The rows below fall into families. The same turns and mirrors carry the whole set onto itself and the rows of a family onto each other. For each named row, which other rows are in its family? Write them in the order they are listed.
These 15 rows form 5 families of 3 rows each.
Zigit: +1.84	+1.27	+1.25	-0.46	-2.54	+3.69	+0.85	-3.00	+0.37	-0.65	-1.41	-0.84	+0.18	+1.20	+1.14
bod: -0.55	-1.33	-1.14	+0.20	+1.84	+1.82	-0.41	-1.99	-2.50	+1.66	+0.14	-0.17	-2.37	-0.91	-1.07
digi: +2.37	-0.85	-1.49	-0.04	+0.73	-1.04	-0.80	+1.15	+1.45	-2.35	-0.58	+2.44	+2.17	-2.31	+1.43
sul: +0.61	+2.02	+1.82	-1.45	-2.19	+1.46	+0.67	-0.41	-0.32	-1.81	-0.19	-2.97	+0.57	+1.10	+1.64
Toguf: +0.65	-1.92	-2.95	+0.53	+0.54	-0.49	-2.15	-0.57	-0.73	-0.33	+1.95	+0.61	-2.31	+0.39	+1.69
vimit: +0.42	-1.81	-0.78	-0.39	+1.05	-1.42	+0.95	+1.43	+1.78	-2.11	+1.27	-0.53	+0.48	-0.50	+3.56
Vutu: +2.47	+2.38	+0.47	-0.92	-2.29	+1.43	-0.91	-0.14	-0.52	-2.28	-1.77	+0.37	+2.16	-0.90	+0.05
samup: +0.33	-2.22	+0.00	+0.10	+2.33	+2.76	+2.71	-2.77	+0.88	+0.86	-1.72	+1.01	+0.12	-1.58	+0.52
kepil: +1.28	-1.95	-1.58	+1.38	+0.92	-2.76	-0.69	+1.45	+0.22	-0.14	+0.33	+1.14	-0.43	-1.17	+2.59
zazal: -0.33	-0.47	+1.11	+0.34	+1.51	+0.71	+1.47	-0.84	-2.31	+2.44	-2.30	-0.18	-0.27	-2.17	-1.22
pev: +1.78	+2.33	+0.84	+0.12	-3.42	-0.23	-1.51	-0.03	-1.70	-0.39	-1.01	-1.58	-0.15	+1.01	+1.30
seliz: -1.17	-1.22	+1.40	-0.85	+2.55	+1.67	+2.96	-0.78	-0.79	+0.53	-0.99	-1.44	+0.61	-1.79	-0.31
lelur: +2.26	-1.87	-1.68	+0.55	-0.46	+0.56	+0.34	-0.93	+2.93	-1.68	+0.31	+1.25	-0.02	+0.24	+3.78
sedir: +0.94	+1.04	-0.94	-0.29	-1.96	+1.67	-2.26	-1.67	-2.42	-0.15	+1.02	-1.27	-2.41	+1.47	+0.06
Bep: +1.02	+0.13	+0.48	-0.67	+1.66	+1.67	+1.03	-0.60	-0.75	-0.13	-2.54	+1.67	+2.46	-3.22	-1.85

The rest of the family of Vutu: digi, Bep
The rest of the family of sedir: bod, Toguf
The rest of the family of kepil: zazal, pev
The rest of the family of seliz: sul, vimit

The rows below fall into families. The same turns and mirrors carry the whole set onto itself and the rows of a family onto each other. For each named row, which other rows are in its family? Write them in the order they are listed.
These 32 rows form 4 families of 8 rows each.
git: -0.93	-0.41	-1.48	-1.35	-0.86	-0.43	-2.02	+1.47	-0.44	-1.55	-0.56	-2.48	-0.67	+4.05	-1.57	-1.66	+1.11
mevap: +1.45	+0.85	-0.89	-1.17	+0.19	+0.60	+3.41	-1.45	+1.67	-1.35	-1.34	-0.04	-0.06	+1.48	+1.78	-0.27	-0.73
bunil: +0.79	-1.95	-2.67	+0.91	-1.81	-1.15	+3.76	-0.45	+1.73	+1.20	+0.55	-0.49	-1.12	+0.47	+0.30	-0.47	+0.17
Tof: -2.12	-2.33	+2.88	-0.63	+1.47	-0.58	-1.11	-1.88	+0.73	+2.49	+0.51	-1.93	-1.97	+1.13	-3.33	-0.29	+1.34
goz: +1.94	+0.79	-2.24	-1.45	-0.26	+1.40	+1.59	-0.99	+2.54	-1.49	-0.35	+0.01	+0.17	+1.29	+2.08	+0.03	+0.42
letel: -1.65	-3.79	+1.50	+0.79	-0.83	-0.43	+0.58	-3.52	+0.92	+0.49	-1.84	+1.71	+0.40	+3.24	+0.59	+0.46	+2.09
Lag: -2.38	-3.27	+1.30	+0.59	-1.57	-0.73	+0.08	-2.89	+2.25	-0.43	-2.28	+1.24	+0.09	+1.84	+0.62	-0.08	+2.52
farud: -0.71	-2.23	+2.77	-0.23	+1.25	-0.88	-1.65	-1.04	+1.68	+2.43	+0.03	-0.69	-2.73	+0.87	-3.19	+0.10	+2.82
fol: -1.52	+1.45	+0.20	-1.93	-1.66	-0.22	+0.79	+1.53	-2.71	-0.23	+0.49	-1.97	+0.10	+1.38	-2.65	-1.14	+0.44
Faso: -0.79	-3.33	+0.76	+0.69	-1.94	-0.40	-0.43	-3.21	+0.81	-0.26	-2.14	+1.24	+0.57	+3.06	+0.92	+1.73	+2.43
Kidi: -0.52	-0.33	+3.00	-2.45	+1.82	+2.13	-1.54	-1.15	-0.01	+0.49	-0.80	+0.14	-1.14	+0.40	-2.55	+2.62	-0.67
rezi: -0.80	+1.33	-0.26	-0.38	-1.85	-0.93	+0.39	+2.33	-2.12	+0.82	+0.60	-1.90	-0.12	+1.38	-2.52	-1.39	+0.55
Tuv: -0.45	-2.46	+1.98	-0.58	-2.01	+0.91	+1.42	-2.76	-0.62	+1.04	+0.18	+2.46	+2.47	+1.24	-0.41	+2.38	+0.26
Bal: +0.06	-3.59	+2.01	+0.40	-2.20	-0.21	+1.06	-3.79	+1.82	-0.21	-2.29	+0.97	+0.18	+2.61	+0.16	+0.67	+2.58
buni: +0.28	+1.07	-0.46	-2.07	-1.19	-0.76	+0.31	+1.08	-2.99	+1.52	+0.35	-2.26	-0.27	+1.23	-3.06	-1.30	+0.76
safog: +0.36	-0.73	-2.40	+0.01	-1.36	-0.37	+4.70	-1.25	+1.08	+2.09	-0.40	-0.34	-1.23	+0.54	-0.47	-1.39	+0.11
Nisuf: +0.76	-0.94	+2.51	-0.91	+1.58	+2.39	-2.99	-0.43	-0.05	+0.54	+0.09	+0.24	-0.82	+0.10	-2.55	+1.59	+0.62
Moro: -1.80	+0.69	-1.28	-1.59	-1.31	-1.02	+0.06	+1.71	-2.72	+1.49	+0.24	-1.30	-0.27	-0.08	-2.19	-1.13	+0.04
vadi: -0.14	+0.49	-0.94	-1.58	-0.61	+0.93	-1.27	-0.59	+0.18	-1.75	-1.05	-3.21	-1.00	+4.45	-2.05	-1.50	+1.00
gamen: +0.01	+0.46	-0.51	-1.18	-0.32	-0.88	-1.41	+0.93	-0.22	-1.82	-1.25	-3.18	-0.07	+3.95	-1.45	-1.82	+0.45
Suvir: -0.16	-1.56	+1.91	-1.56	-2.36	+0.37	+1.68	-1.93	-0.26	+1.60	+0.49	+2.09	+1.57	+1.83	-0.29	+3.85	+0.71
zur: +2.11	+0.19	-2.13	-2.46	-0.03	+0.30	+3.19	-2.23	+1.73	-1.11	-0.32	-0.64	-0.26	+0.61	+0.98	+0.33	-0.34
tuk: -0.86	-1.83	+2.01	-0.86	-2.05	-0.29	+1.37	-1.67	+0.60	+2.03	-0.07	+3.27	+1.90	+1.14	+0.69	+2.05	+0.00
Guti: +2.06	-0.24	-2.72	-1.61	+0.46	+0.72	+2.19	-1.59	+2.07	-0.65	-1.33	-0.33	+0.41	+1.46	+1.40	-0.48	-0.80
kap: -0.23	-0.82	-2.82	+0.00	-1.16	-0.53	+3.84	-0.98	+2.10	+1.30	-0.24	+0.25	-2.53	+0.49	+0.16	-1.07	+0.20
Tizat: +0.61	-1.42	+2.56	-2.24	+1.48	+1.91	-2.16	-1.14	+1.29	+0.45	-0.55	-1.39	-0.80	-0.41	-2.90	+2.17	+0.70
dep: -2.20	-1.67	+2.44	-0.88	+1.28	+0.06	-1.37	-0.83	+1.72	+3.10	+0.24	-0.73	-2.81	+0.10	-2.51	+0.08	+2.12
Daz: -1.01	+0.20	-0.88	-1.16	-0.33	+0.37	-2.01	+0.62	+0.40	-1.06	-1.34	-2.12	-0.74	+3.36	-2.15	-3.06	-0.21
damip: -1.54	-2.78	+1.37	-0.20	+0.63	-0.09	-2.05	-2.04	+1.44	+2.18	+1.08	-1.43	-1.97	+0.18	-2.84	-0.35	+3.12
mitez: +0.28	-0.60	+3.68	-1.93	+1.35	+1.29	-2.02	-0.68	+1.38	+0.59	+0.01	+0.33	-0.34	-0.39	-3.06	+1.63	-0.17
Sib: -0.87	-1.37	-1.79	-0.47	-1.63	-1.72	+4.69	-0.69	+1.17	+1.48	-0.70	-1.26	-1.86	+0.30	-0.37	-0.18	-0.28
Lufi: -2.26	-1.49	+2.22	-0.59	-2.72	+0.27	+1.64	-2.78	-0.37	+1.36	-0.08	+1.80	+2.02	+1.55	+0.00	+2.13	+0.15

The rest of the family of zur: git, fol, Faso, kap, Tizat, dep, Lufi
The rest of the family of goz: Lag, Kidi, Moro, vadi, Suvir, damip, Sib

